(in the rows, 128 means zero)
Named moves (each a turn or a mirror), then the moves between two rows, first move first; the first pair answered
move Z_276:
[129 134 128 146 139 139 151 149 109 132 147 105 122 134 138 124 123  94
 113 147 117 140 108 120 132 126 102 120] |-> [136 143 111 133 136 128 162 148 107 152 145 118 130 142 132 117 132  98
 106 130 112 133 106 107 121 118 111 132]
[115 119 123 103 125 106 149 138 128 181 127 131 144 149 126  94 145 137
  91 120 111 134 134 125 123 120 111 115] |-> [103 106 159 126 128 119 133 144 127 140 136  97 125 134 142 107 122 122
 105 149 122 147 138 148 149 138  95  96]
[158 161 115 124 154 133 166 147 127 174 151 165 116  73 147 112 147  83
  94 126 112 199 108 109  90 116 146 123] |-> [146 146 147 146 164 145 151 155 132 135 156 131  97  61 158 120 127  64
 112 152 123 213 109 133 116 131 123 105]
[177 135 123 153 118 138 225 114 146 133 137  98 123  92 117  89 112  93
 137 113 177 151  75 156 139 111 158 114] |-> [175 138 118 151 118 140 222 114 143 136 136  98 125  94 117  90 116  91
 136 108 182 155  73 157 133 110 156 116]
move Z_823:
[ 85 179 142 157 117 129 148 156 136 135 123 118 174 188 147 139 121  66
  87 216 128 175 139 169 123 140  93 115] |-> [101 178 132 160 124 151 173 170 124 126 139 125 172 159 140 140 130  35
 100 200 126 192 105 139 113 117  86 119]
[170 128 172 165 144 144 118 137 143  69 131  99 120  82 134 131  97 125
 159 153 160 127 132 188 166 133 133 131] |-> [177 125 172 161 146 148 120 140 143  65 136  97 118  76 133 133 105 121
 164 145 155 134 122 180 163 130 131 129]
[111 140 155 122 137 118 126 145 119 109 137 146 136 130 133 111  97 134
 118 142 114 115 134  95 136 124 125 131] |-> [115 141 155 125 132 114 127 147 121 113 136 149 137 131 133 105  91 135
 113 149 119 114 138 102 137 128 127 126]
[117 111 121  86 109 124  51 118 155  63 106 126 114 168 182 142  87  61
 117 112 137 171  86  88 175 116 153 140] |-> [113 109 123  84 106 114  46 112 159  68 103 124 114 179 191 140  84  71
 109 121 138 168 100 102 182 126 155 138]
move Z_78:
[136 148 106  95 107 105 117 119 107 176 118 151 115 117 115 149 150 184
 119 106 118 120 151 122 101 121 186 159] |-> [121 127 132  90 105 135  78 117 107 117 109 149 111  99 134 152 139 165
 143 103  95 132 138  74 118 109 180 155]
[139 156 137 116 124 109 116 114 136 140 132 158 111 106 138 158 136 178
 152 126 136 101 133 169 119 131 149 138] |-> [135 162 129  95 118 111 117 119 131 149 130 168 115 125 145 150 138 176
 144 120 106  91 128 128 106 125 145 139]
[142 118 114 138 105 153  94 121 150 100  98 215 159 161 110 124 118 125
 143  66 110 110 102 100 134 112 196 141] |-> [153 115 131 163 109 153  92 117 158  90 107 205 153 141 104 131 110 122
 154  74 152 114 105 149 154 119 208 138]
Pairs:
Each pair is 2 to 4 moves apart.
[109 142 114 123 130 108 173 150 131 164 122 146 124 147 102 124 122  97
 116 139 150 173  90 126 131 126 148 137] |-> [102 125 134 139 137 119 158 152 136 129 130 125 114 130 114 132 106  84
 137 153 166 179  92 134 151 135 139 128] => Z_78 then Z_276 then Z_78
[106  79 181 154 152 175 159 112  62  90 197  52  85  60 116 176 160  92
 119 102 129 120 139 125  61  99  42  92] |-> [156 102 133 146 150 158 178  92  81 135 192 127 116  46  68 165 191 117
 119  47 164 107 123 132  26  61 111 130] => Z_276 then Z_78 then Z_78 then Z_276
[140 124 133  72 121 169  87 112 124 120 126 184 136 143 123 126 165 113
 160  84 104 110  88  47 112  81 124 154] |-> [117 120 164 135 146 133 131 135 109 139 165  68  98 138 134 155 128 114
 140 164 171 130 136 218 153 160  59 105] => Z_276 then Z_78 then Z_78 then Z_276
[106 130 134 146 105 104 107 134 140 111 141 129 124 190 167 142 159 146
  63 136  92 152 107 148 126 125  96  98] |-> [114 126 135 136 102 123  89 127 145  85 133 155 131 183 166 140 167 141
  79 119  84 151  91 108 127 109 116 110] => Z_78 then Z_78 then Z_276 then Z_78
[134 136 106 121 126 137 153 139 113 148 142 132 126 119 120 117 143 124
 107 114 118 146 116  98 112 117 124 136] |-> [141 132 112 123 126 140 146 135 120 145 142 141 129 104 114 118 145 122
 118 106 126 143 113 104 113 112 135 140] => Z_78 then Z_78 then Z_276 then Z_78
[123 118 112 123 146 132  83  80 170 122 106 136 147 112 126 124  99 102
 116 112 195 135 134 128 147 128 175 127] |-> [ 93 123  96  85 137 125  93  94 148 143  98 132 148 155 148 108 104 106
  87 121 130 132 138  70 123 132 136 119] => Z_78 then Z_276 then Z_78 then Z_78
[130 143 104 103 129 149 146 152  99 137 139 116 134 130 123 113 152 109
 107 106 100 134 102  76  95 124  88 125] |-> [139 153  92 113 133 129 168 149 102 168 149 114 135 130 107 116 151 121
  96 109 131 135 116 126  93 133  93 128] => Z_78 then Z_78 then Z_78
[ 79 112 124 111 113 136  73 125 130  68 112 124 119 133 152 112  99 136
 136 136 110 127 129  95 143 109 160 120] |-> [ 88 121 121 135 127  98 112 130 127 111 132  90 112 142 139 117  94 151
 108 163 156 129 157 193 144 138 148 113] => Z_78 then Z_78 then Z_276
[146 117 114 107 142 159 200 212  86 155 187 125 136 115 114 141 147  82
 148 111 120 131 103 113  97  88  92 104] |-> [138 112 121 106 137 164 194 210  84 146 185 119 136 112 118 139 144  77
 154 115 115 126 102  99  99  88  96 101] => Z_78 then Z_78 then Z_78 then Z_78
[132 122 129 142 133  63 147 144 100 172 169 101 139 147 118 159 179 142
 114 124 118 138 129 185  88 111 112 135] |-> [128  95 168 149 132 119  96 146 103  79 167  94 125 108 144 168 165 100
 159 121 101 153  96 123 118  90 100 132] => Z_823 then Z_78 then Z_78
[111  93 120 121 112 134 155 153 120 111 115 120 128 124 124 144 122  86
 143 138 144 128 111  73 143 106  85 114] |-> [125 112  85 112 111 107 179 151 120 157 119 141 136 136 111 132 133 108
 121 123 150 120 121  91 123 102  97 122] => Z_276 then Z_78 then Z_78 then Z_78
